One vector is turned by the same rotation once a tick. Each row is the vector after some number of ticks, and that number follows the row.
The counts run from 0 to 114.
[-11  -9 -23  -8  13 -16  22   9   1  14   1  14  32 -11 -51  -9  12  -4
 -20 -32 -43   1  14 -11  33 -11  -8  24 -10   0  12  19  -3 -17  -2  65
 -20   5 -37 -34 -28 -13 -21  11]	94
[-28  -2  21   3   1 -23   7 -19  -3 -36   8 -22  27  -4 -21 -47  39  -5
  -3 -43 -16 -46  21  18   9  15  24   6 -17 -37  13  16 -19   7 -49 -38
  -1   0  31   6  -6  13   6   8]	77
[-27 -18   0   1 -28  -5 -36   3  -9  11 -20 -14  23 -23 -24  -4 -21  26
  -9 -10 -26  -1 -12 -21  15  -8  -8  46  11  38 -26  13  21  22  12  59
   2 -18 -42 -16   0 -30  -3  -2]	29
[-23  17  -4  -3 -37  18   4 -28   8   0  18  -9  19  33 -49 -41  14   1
  19   2 -52 -11 -18  -4   5   2  -5  -2  -8 -13 -39   0  -4  57 -20  33
   6  26 -13  -2  -1  18  28  -1]	80
[ -9   9   6  -4 -20 -17   1   3  -2 -48  18  -1  26   1 -31 -16   1 -21
  -6 -28  -7  -9 -14 -21  21   3 -23 -51  -7 -66  19 -23 -38 -37 -47 -28
 -12  15  23 -22  12  -8 -15 -24]	89
[-45  16  -6 -15 -12 -17   8 -25   8  30   9  22  11   5  -4   0 -20  13
 -20 -26  -4   9   0  -4  31 -16 -52  26  20 -48 -20  47  19  -6 -15   7
 -34  -5 -27 -13  20  -1  26  26]	72
[ -2 -31   0  35 -38  -2  15 -29   3  -4 -13  -9  14  -1 -16 -38   5 -22
 -42 -32 -15  -6  -9   2  -2 -19 -28  19   4  -8 -13 -38  23  -7 -52   7
  -5  38  -1  -5 -24  -5  -5  -8]	3
[-18  11  -7 -29  -6  25  -3   3 -27 -18 -13 -42  27  -6   9  -9 -15  41
 -18   1  11 -59   9 -26   3 -12  19  19 -28 -22 -12  48 -40 -18 -16   8
  -2 -25   5 -23  14  -5  35  33]	64
[-21  -3 -22   8 -12 -27  22   8 -27  11   9  21  34  -6 -37  23 -26 -12
 -26  -3  20   6 -19 -42  12 -32 -35  -2 -14 -25 -24  13 -23   3   4  52
 -10  12 -21 -51 -15 -24 -12   7]	18
[-33   1  24   8 -22  32 -14  -4 -11 -18  -9 -24  14  -3   8 -25   9  33
 -12 -22  27 -45 -10   0   2  -1  26  13 -32 -28 -13  24 -22  15 -37 -19
 -26 -21   2  -4  16 -21  50   5]	65
[ -2  -4   3  35 -15 -58  -6 -15 -19 -28   8   0   2  -3 -31  -6 -27  -1
   1 -17  -8  13 -33 -37   5  34 -28   2 -17  -8  -8 -32  -8   5 -39  19
  16   7 -16 -17  12 -12  10 -28]	36
[-20  -7 -18 -22 -33  -6 -61  11 -13 -31  -2  -3  50  -3 -29 -16   5  -9
 -13  -6   3 -16  -2 -47   4  -3 -34 -19  -1   0 -15  27 -44  33  -3  19
   7   7 -17 -39  16   5  -6  24]	102
[-11  11  11   7 -29 -14   2   2   5  -1   6  19  24   8 -20  -5  -3  24
  -7  -2 -42 -45 -47  -5  24  -2 -20 -55  -8 -35 -25  -2  -9   6 -29  13
  -3   0  24 -31  -5  -5  -8 -20]	69
[ -4 -18 -13 -17 -22   8 -28  -8 -16 -15 -21 -34  15  -7 -29   9   4  -1
 -22 -15  -6  -6  29  -8  17   1  32  30 -28   8 -32 -13  10   3  -4  36
  -8  -6 -43 -20 -13 -10  29  30]	10
[-29  14  -6  10 -28 -34  10 -42 -32  28  27 -11   9  16 -24 -45  -6  20
  20  12 -36 -17 -15  -9  -5   0 -35  48   5 -15 -29  23  14  11  -4  34
   2  12 -31  -9   9  33   6  29]	60
[-14 -15   6  25 -46 -27 -12 -33 -21 -18  16 -17  -5   7   4   3 -36   9
 -30 -34  25  -1 -12   4  -1  -4   0   1 -15 -47 -35 -30  11  28 -23 -17
 -11   6   6   0   3  -1  57 -11]	34
[-32  21   7 -23 -23 -43 -18   2 -34  -4  -5  25  31 -17  -9  33 -18  31
  -4  15 -30 -43 -26  -9  39   3 -12 -22  -5 -31 -34  10   9  18  -2  -2
  14 -31 -12 -18  -6 -34 -19   2]	50
[-15 -31   3  -4 -28 -14 -18 -29  11 -22  18 -37  27  -5 -29 -20  21  -4
   5 -41 -17  -7  37  34   7 -21  35  36 -12 -31   7 -11   1 -15 -10 -16
 -36  -3  -4  -3  14   5   2   1]	97
[-12 -26  -6  -3 -21 -35 -36   3 -38 -19  10 -47  18  10   2  21 -41  13
 -30 -26  25 -14  17  -1   6 -26   9  16  -2 -33 -24 -24   8   2 -15 -12
 -18 -11  22 -11  17   4  52   8]	33
[-23  -7  -7 -29 -22  -9 -15   5 -20  23 -14  13  28 -18 -18  32 -15  16
 -37  -1 -26 -35  -6 -11  12 -28  30   5 -16  13 -43   9  14  33   8  48
   5 -25 -23 -25 -32 -23   6  15]	30
[-36  -9  40   2 -45  -9 -15 -29  12 -23 -14 -34  16 -15 -10 -27  14   5
  12  -8   2   3 -24  -5  -7  -2 -13  12   2  10  -7  47  -2  53 -23 -11
  11 -10  -8   3  17 -40 -23   6]	27
[ -6   3 -12 -17  20 -21  28 -21  -4 -23  -2 -10  22 -10 -29 -25  12   1
 -46 -44 -14 -34  31  16  18   8  17   4 -22 -36   5  17 -12  -3 -45   7
  21  27   8  -6 -18   5  13  24]	76
[-44 -13  -4   6 -17  -7 -19  38  -5  13   0   9  12  -3 -28  -6 -16 -29
   3 -14 -14   2   1 -27   9 -12  -5  40  -5 -22 -31 -33  26 -22  12   5
 -46 -27 -42 -31 -19 -13  13  -3]	105
[ -6  -3  12 -11 -50 -26  -4 -33 -17 -28 -19 -30  31  -9 -22 -15   2   8
 -18  -9  -2 -15 -15 -10 -12 -13 -12  -4  -5  -2   2  29 -24  57 -28   8
  35  19   5  -3  25 -15 -25  11]	26
[-60   4  14  19   2 -55  32   9 -30  -1  22   9  29 -11 -15 -36   0  -1
  14 -13  11 -16 -10 -28 -28  -1 -24  31   0 -20   0  34  -9  14 -12 -12
   4 -20 -15  -5  -9 -21 -35  12]	39
[  4  -6   8  17 -18 -20  40  -9 -19 -13  13 -38  -1  -5 -47   6 -11  45
   5 -16  -7 -18  -4   8   6  -9  59  20 -35 -33   4 -12  -9  -7   2  44
  -8 -23  -4 -10 -13 -27 -18 -19]	43
[-32   4  -1  28  -5 -57  -3 -34 -20   4  32 -22  31   5 -27 -52  13  20
  49  -5 -14 -17  -8   0 -15  17 -30  33   9   1  -6  16  -6   4  -3   5
  -5 -12 -11  -3  21  24  -9   4]	59
[-70  -3   9   7 -20  -2 -31  27   7  -5   6  13  16 -17 -15 -16  15 -26
   4 -10   2 -11 -16 -32  -2  -5 -20  16  -7 -25 -46  -1  20  29   3 -20
 -42 -30 -44 -21 -20 -16   7  13]	104
[ -7   7 -18 -35 -42 -25  15 -12  -8  -3 -25  -6  47 -10 -17 -15  15 -17
 -24  -1 -22 -36  -1 -11   9 -28 -24  16   3   1  -6  23  -4  11  -6  34
  35   2 -16 -34 -26  -8 -54  34]	114
[  2  -1 -23  -6 -37 -35  -4 -16 -10  -6  -8  -7  38 -29 -50 -22  28 -15
   9  -7 -40  12  -1 -25   8   2 -33  10  -4   8   6  -5  -7 -14 -11  31
  20   6 -40 -41  -8   0 -51   9]	113
[-56 -11 -13 -21 -33   2 -41  16  -2  -6   7  12  37  -4 -10 -12   6 -21
 -11  -3  12 -22 -10 -42   0 -11 -37 -12   3 -15 -43  23 -11  42 -11  -6
 -16 -12 -35 -37 -15 -12  10  39]	103
[  0  14  -2  26 -27  12  -7  -3  -6   8   0  17  24   2 -21 -22 -21  27
 -37 -10 -46 -48 -40  -2  30  -3 -27 -27 -17 -10 -35 -36  -8 -12 -30  33
   0  17  31 -33   3   5  24 -24]	68
[ 10   2  -8   2 -19 -30  14 -21 -29 -27  -3 -56  25   9 -21   1 -23  46
   3 -26 -10 -20  11  19  -3 -21  37  10 -28 -15  23  11 -38 -12  -3  41
   1   0  25 -15  25 -14 -12  -5]	44
[-33 -11  -5 -28  -9 -27  12 -30  10 -12   4 -24  29 -12 -30  -3  35   2
  -9 -36 -13 -39  43  45   0 -35  44   9 -14 -35  -4  12   6  -7 -19 -13
 -18  -2  -5 -18 -21  -9 -11  25]	96
[ 18   2   5 -18 -54 -10 -22 -34  -1 -41   1 -15  10  -1 -53  -5  26 -10
  -1 -12 -26   4  -2 -10  20  35  16 -24 -40  -3 -22 -13 -15  31 -30   9
  12  15 -28 -11 -16  -9  11 -14]	100
[-51  20  -6 -21  -6 -43 -27  23 -17 -18   1  15  32  -2  -9  15 -34  14
   2  -6 -28 -36   0 -10  25  -7  -4   0   8 -42  -8  27  -8  -8   7  -8
 -10 -40 -11  -4  10 -33 -14  -2]	51
[-29   1  -5  15 -23 -12  49 -17 -29  35   5 -18   5   3 -20 -34 -21  17
  -8   1  -9 -27   1 -14  -6 -25  -3  70   6 -22 -24  20  35 -10  -9  35
   2 -12 -29  -1 -16  -1  -5  15]	41
